Each row is where one point has got to under a steady rotation. How many steps took it there?
The counts run from 0 to 276.
[-47.0 -25.4  45.2 -10.5  18.8 -24.7 -27.7  32.4   7.3   8.7 -11.1  -5.6
  17.8  47.4  39.7  18.5  18.9  12.1 -28.6  24.1  12.7  -3.8  10.1  25.9
  12.1  -8.7 -20.2   6.1  15.2  24.1  -4.8  29.5  14.3  -7.0 -15.9]	44
[  5.4  -5.1  29.0  -6.2   7.6  -4.0   0.1  31.6   7.7  11.2  44.0  19.1
  -9.3 -10.9 -37.9  -0.2  -6.2   6.6 -17.6 -12.7 -12.6  -6.7  13.4  30.6
   5.5   5.9 -24.2  31.3  39.3  45.2  12.5 -27.2  48.8 -15.1  -9.8]	40
[  3.7  13.6 -21.1 -12.6 -12.1 -17.9  -1.3  45.0  -2.7 -30.6 -13.5  31.6
  -9.1 -26.1   7.4 -23.3  40.5 -10.8  18.3   3.9 -28.6 -19.8  20.3  22.2
   5.2 -21.4 -35.0  14.6  42.4  30.5  -1.2  -3.3 -25.2  -7.5  10.6]	7
[ -1.7 -11.3  22.9  -4.9  -2.6 -14.4  14.6  27.7   3.0  -0.3 -30.1 -22.9
  12.7  25.9  23.3 -25.2  11.6   7.0 -11.2   3.9   8.6  13.7  -3.8  42.7
  -0.7 -28.3  -8.1  -1.7  58.6  59.1  19.7 -36.9 -11.5  13.7  -4.2]	26
[ -6.7 -12.3   2.6  26.3   2.0 -20.2 -39.5   2.1   6.8 -31.6  -5.2   6.7
  27.9   5.0  13.2  15.3   9.5  -9.6 -15.0  28.2 -16.8  -6.1  23.7  24.9
  -4.0   9.9 -30.0  33.4  16.5   0.5  10.0 -65.4   2.6  24.1 -31.9]	223
[ 43.3  -0.5   8.1 -29.5  -2.4  27.1  -4.1  63.2 -38.6   1.7   7.8   4.6
 -11.4  16.5   3.1   1.9   8.5  23.6   1.8 -28.0 -15.9   4.6  22.7  -5.8
   7.6   0.4 -28.2  -6.2  19.0   9.0  31.2  12.0  27.8 -31.9   5.5]	173
[ -1.6 -30.9 -15.2   3.0  -3.4 -32.8 -30.8 -17.6  45.0  -9.2  10.7  37.1
  -6.7  12.1  -8.1 -15.5  14.2   4.1  29.0   0.4 -40.1 -21.1  24.7  -3.8
   7.3  -8.4 -43.1   7.2  16.6  23.6  14.0  40.8  -9.6   0.7 -22.0]	143
[-35.5  20.9  10.3  29.1  53.7  10.5 -27.6 -14.9  11.3  26.8   3.1 -15.9
  24.2  29.4  40.2 -27.2  -6.5  11.6 -12.0  -2.9 -13.9 -10.4  14.2 -13.4
  26.9   9.0  -6.4 -19.5  -5.4 -43.4  11.7  13.8   2.4  22.6 -36.8]	100
[ 38.0 -10.3 -36.1  -4.7   7.2  19.4 -36.5  45.3 -27.0  -5.0  17.7 -31.1
   5.4 -12.7 -21.1   7.6  10.0 -16.6 -13.6  -6.3 -20.5   0.3 -11.1  31.3
 -18.2  -2.5  13.7  37.8  12.8  43.7  18.0 -31.3  11.4 -29.0 -10.9]	192
[-29.4 -16.2  -3.1  24.4 -21.3  20.7   9.6  23.6 -12.1   1.7  19.6 -42.4
   4.6  29.4  -9.1   0.3 -17.6 -50.1 -22.8 -21.0  15.5  11.0  -9.1  39.6
 -12.2   0.7 -20.2  14.9  27.2  59.6  15.8   1.1  -4.8 -16.2  -7.0]	49
[-17.1  -9.9  22.0 -21.9  23.4  -0.9 -48.4  38.4 -18.0  -4.0  24.4   9.4
  21.7   0.3 -12.3  12.9  33.3  14.2 -19.9  13.1 -42.1 -10.5  23.1   4.9
  12.1 -10.4  -9.2  37.0  -4.5 -23.7   3.1   4.4  43.4 -16.3  -8.9]	198
[-11.7  16.8  -1.3   4.5  34.7  -7.7 -50.0   6.0   8.9  -4.9   8.6  -0.6
   7.5  17.9  21.7 -20.7  22.4   5.6 -14.2   4.2   2.6 -28.9   9.4  13.3
  -5.3   3.9 -18.5 -12.7  22.6 -45.8  22.4 -42.2 -14.2  41.1 -23.2]	102
[-61.0   0.8 -36.8  25.6  19.2  37.3   7.8 -19.7  18.0  19.3  11.3 -14.8
  25.2  -5.8  18.8 -22.2   4.9 -24.4 -21.9  10.5 -10.2  -1.8   8.0  25.4
  25.7  24.1  12.6  10.3  25.3  11.9   2.7 -41.0   2.8  36.5 -18.6]	81
[ 19.3  14.0 -10.7  29.0  -0.2  -6.9   4.2   4.8  -1.0  -8.4 -52.0 -11.1
  32.0  25.0  25.7 -10.9   6.6   5.6   9.5  -5.9 -24.6  27.8   3.7 -15.7
  31.3 -24.5  -4.7  13.5   1.6  52.6 -11.2  37.5 -10.1 -37.7 -42.7]	11
[-17.9   8.7   6.4  -1.3  26.0  18.4 -27.2  24.2 -22.5 -31.5 -24.8 -30.4
  55.6 -14.7  19.0   9.5   6.0  -9.3 -15.1  33.7 -17.0  27.5 -20.3   1.3
   4.1 -27.4   6.0  29.3 -22.4  50.4   5.6  -2.6  -6.7   7.5   2.0]	210
[-28.8  -7.5  -2.9  -9.8  39.3  17.2   5.9  25.0 -29.1 -25.2  12.5  17.8
  14.5 -16.1  58.5  -4.3 -28.1  20.3  19.9  23.7 -14.9 -13.6  29.3   5.7
   2.8  20.7 -15.3 -16.8  27.3  -6.9   4.0 -41.7   3.0   5.7  20.2]	84
[ -4.1  23.3 -41.0 -18.4 -13.4  12.8  -8.8   7.3   9.0  36.7 -15.3   9.5
 -38.0  36.1   4.2   2.2  64.4  38.1 -19.3  -5.5 -17.1  -7.1  19.3  11.4
  23.0  -3.8 -22.4  -6.0  33.5   1.8  13.0 -10.6   1.0  17.6 -29.4]	158
[-25.9  27.3 -18.1 -56.6  28.5 -20.7  31.6  18.8  17.4  15.1  -5.3  44.5
 -16.2  16.3  31.3 -23.5  16.5  31.9  15.7  13.0 -11.6 -11.0  24.0 -26.0
   0.5 -15.1 -38.2  12.1  22.3  14.3  -6.3   2.0   2.3  -8.7  -4.8]	140
[-10.1  46.8   9.7  16.5  53.5  22.2  11.9  -1.6 -13.6  21.2  -9.7 -19.1
   8.8  26.1  26.1   5.0   1.3  17.3 -26.6  24.8  12.3  26.3   3.5  -7.3
   5.2   0.2 -13.3  -2.9   5.4  10.4  16.9 -61.7  -1.7  26.3 -26.5]	235
[-13.6   3.8  -7.7 -18.7  -6.0  -1.6   0.1  57.5  -1.0 -27.1  24.6  -0.6
   9.4 -25.6  -0.9  -6.0  12.9 -13.6 -20.6 -14.6   0.9 -22.3  -6.1  59.7
  13.7   3.2  -8.3   9.4  56.0  39.7  10.2  21.9  10.9  -3.2  -1.5]	184
[ 16.2  18.4 -33.4  15.1  52.9  18.3 -21.7   5.7  28.9  18.6   8.0 -25.9
  -3.8  11.9   5.9 -35.1  13.6 -36.9  -3.1  -6.7  -0.6   0.3 -23.5 -18.1
 -15.0  -8.9   6.0   3.5 -14.5  14.4   4.2  -5.3 -34.1   4.9 -36.4]	113
[  4.3   3.0 -14.5  20.4  27.5 -10.7 -25.2  -5.4   3.4 -11.8  41.6 -10.4
   4.8 -18.8  10.1 -41.3 -14.5 -14.1  19.2 -17.6 -11.0 -34.0  13.1  39.2
 -19.3  17.6  -9.5 -10.7  32.1  -3.9  41.2 -45.1 -23.8  28.7  -2.3]	104
[ 18.4 -11.6 -22.0   0.4   3.4  22.5  -9.4  38.2 -22.7  19.2  31.3 -33.7
   6.9  -8.6 -27.0 -11.6 -10.9  -9.7  -6.4 -22.2 -30.0  11.3  -0.9  16.1
 -17.2  -1.8  16.6  41.3  17.7  48.1   6.2 -19.1  21.2 -38.1  -4.6]	193
[-11.6 -17.4  39.2  -0.1  12.8  -2.5   4.0  14.5  17.8  16.2  44.3  19.3
   1.2  -1.2 -28.7 -11.9 -28.7   7.6 -19.8 -12.7  -7.3  -1.0  11.3  31.3
  12.2   9.3 -12.7  22.0  35.9  54.9  15.2   9.3  52.6 -17.5 -11.2]	41
[-20.9 -14.5 -12.4 -23.5  39.0   7.9 -22.5 -28.9  -0.5  15.7  23.5   5.1
   8.1  39.7   3.3  -6.5  -0.3  31.0  12.7 -10.3 -17.9   3.1  18.0 -56.9
   8.3   1.9 -13.3  -0.2 -29.4  -2.3  29.8  30.0  11.9  -6.5  -9.8]	276
[-28.1 -20.3  -9.6  18.2  13.5  60.6  15.1  -1.7 -32.1  -5.1  41.0  -1.0
  16.1 -10.2 -14.4 -15.8 -14.2 -43.5   1.9  -9.2 -21.0  22.4  13.6 -16.9
   3.6  -3.3 -11.8   3.0 -20.2  44.8  18.7 -27.0  11.5   0.6  22.4]	73
[-49.7  -9.1   4.8 -11.2  -4.5  -3.1   8.2  39.7 -17.9  19.7 -15.6 -39.1
  48.4  20.2  40.9  -2.6  -6.2 -11.4 -14.7   4.7  -2.8  -1.4   8.3  26.8
  -9.2  -9.0  -0.4  50.1  40.7   4.1  -4.3 -27.1   1.5   0.2  -9.7]	203
[-36.2 -22.3 -43.2  23.4  -5.6  25.5 -25.3  10.1 -21.6 -18.0 -13.4 -11.3
  15.6  52.4  35.6  35.8  13.7 -35.1 -29.1  17.7   6.2  -1.8  18.2   4.5
  -0.1   5.9 -18.2  14.0 -10.8 -12.4  -4.3 -17.7   2.7 -11.8 -24.3]	69
[ -5.5  14.4  35.5  15.0  26.4  18.4  -4.2  44.5 -39.3 -36.9  -9.9  16.8
  12.6   5.3  32.4   9.5   7.6 -27.5  -5.6  29.5   1.5   7.0  19.1  -3.7
 -12.1  -0.6 -56.6 -18.3  -5.7  -4.7   3.1 -21.1 -16.2  -6.1   2.6]	229
[ 18.7  -5.9 -10.2  15.9  39.0  -5.2  -9.8  25.0   2.8 -25.3  24.7  17.0
 -17.2   9.4   9.5  -9.1  10.7 -56.4 -12.6   5.4  26.1  -0.6  -8.7  12.1
 -33.9   0.7 -25.2 -15.4  14.0  29.1  20.0 -56.6 -17.4   9.3 -14.5]	248
[-25.5  -7.0 -22.2   5.0   2.1 -22.8 -20.4  -8.2  10.1  20.5   0.3 -23.1
 -14.1  52.6  34.1 -13.2 -11.2  -7.2  23.7 -15.8   4.5 -20.1  20.4   2.7
 -24.0  -4.8 -44.9  11.1  18.2 -28.9   8.1   5.2 -48.3 -15.1 -25.5]	125
[ 35.6  -4.3  -2.5  24.1  -6.9  22.0   2.4   9.6  -2.3  30.0   3.2  -4.0
 -19.2  -1.8 -36.6 -42.8  27.4  -3.3  11.6  -9.2 -45.2  17.8  22.2  -2.9
   7.4  -9.6 -14.1  14.1  21.9  42.1  11.0 -37.3   2.7 -19.1 -11.9]	16
[-66.7 -16.7 -19.1   7.3   9.4  19.4  -1.1  -1.8 -14.8  25.1  29.6  -0.3
 -10.6  10.4   6.9  23.0  -7.8  15.6 -13.9  14.4  -8.1  -7.5  45.9  25.9
   7.3  40.8 -20.3  22.6  17.8  -3.3 -11.8 -17.3  32.3 -47.5   6.6]	61
[ 12.2   2.8 -22.7 -34.6 -14.7   2.1   5.1  15.0  18.5   9.9  15.1  31.1
 -28.3 -16.1  -2.7 -28.3  31.3  37.1   1.4  -4.5 -22.7 -13.1  19.0  27.8
  13.4  -5.2  -7.2  -2.9  51.6  42.7  27.6 -36.2  11.0  21.3   9.1]	160
[ 14.9  24.8  43.3 -25.7   2.6  -9.9  18.5  39.9 -12.7  10.9 -17.4  21.0
  20.1  12.3  17.7   5.1   6.8  45.7   1.8   2.6 -25.8   5.5  19.9  -5.9
  26.6  -9.8 -44.7  19.3  38.4   9.8   6.6   9.0  23.5  -2.3 -15.0]	20
[ -2.8 -11.5 -39.1 -24.8  41.4 -18.8 -30.9  -6.3 -18.7 -25.4  -0.7 -11.7
   4.2  45.2  46.0   9.0 -16.3  10.2  17.8  -2.3  21.0  -4.9  -3.0 -23.0
 -34.3   4.0  -1.6  -2.8  -9.9  10.1  24.6 -15.4 -28.1 -19.5  -3.6]	268
[ 41.0 -23.4 -25.3   8.1  -9.6 -21.2 -47.7  -3.2  -2.5 -45.6   0.2  15.6
 -13.1  21.0   8.1   4.9  27.5  18.4  -5.5 -16.5 -12.2 -11.8  16.1  40.5
  25.2 -21.1   5.8  -4.4  14.8  27.8  35.2   1.2  21.4 -18.6 -29.6]	167
[  6.5 -13.8 -27.0   1.6 -24.7   8.2  16.5   0.0 -17.6 -14.5  -1.6   6.6
 -40.3  48.2  17.5 -17.9   9.6   6.3  26.4 -31.6 -19.9   7.2  47.3  -8.2
   0.5 -25.2 -40.1  -9.8   3.7   8.8  21.1  -2.7 -18.4 -42.3   0.6]	149
[ -5.2 -23.9   5.8  40.5  -1.7 -21.3 -25.9 -10.7   1.2 -35.5  10.6   4.0
  27.3   1.0   1.1  -5.6  -5.9 -23.9  -8.2  11.6 -19.0  -3.4  26.4  30.2
   0.9  -8.1 -14.5  34.2  20.0  16.3  20.2 -67.7  14.5  11.0 -28.3]	224
[-21.6  23.3  27.7  25.0  45.0  18.9 -12.8 -24.4   3.5  25.8  18.8  -8.6
  40.2  16.6  28.0 -30.3 -35.2  13.9   2.5 -14.0 -18.3   8.3  13.1 -19.3
  27.4  12.3  -3.4  -9.4  -9.0 -26.4  24.5  13.1  18.3  21.0 -38.6]	99
[  1.4  37.4  -2.8   0.9  37.7  -3.1  -4.8   5.9  16.3  21.7  47.1  18.4
 -21.0   6.4 -17.7 -33.0  -9.4  -6.9   8.4 -23.4 -21.3 -18.6  34.6 -17.9
  -9.0  24.2 -47.1  11.7   5.8 -35.5   7.2  21.1   7.0 -30.5 -25.0]	118
[-25.9  -6.3  -3.8   2.1  24.9 -30.0 -26.1 -18.7  16.8  20.4   2.7 -33.3
   3.3  52.4  30.9 -23.2 -23.9  11.8  37.0 -11.3  -7.4 -16.3  21.1  -4.8
 -28.9 -18.6 -19.5   7.2  15.3 -22.4  23.7   9.0 -32.0  -6.1 -16.1]	124
[-40.4 -13.4   4.5  29.2  22.0  65.7  21.9  20.3 -18.8   3.9  27.3  -7.5
  32.9   0.4   1.8  -9.6 -15.9 -36.9  -1.5  -1.7 -21.2  26.1   7.9 -33.9
   5.2  11.7 -19.8  -5.8 -19.4  43.0   9.4  10.6   4.3   1.4   9.8]	74
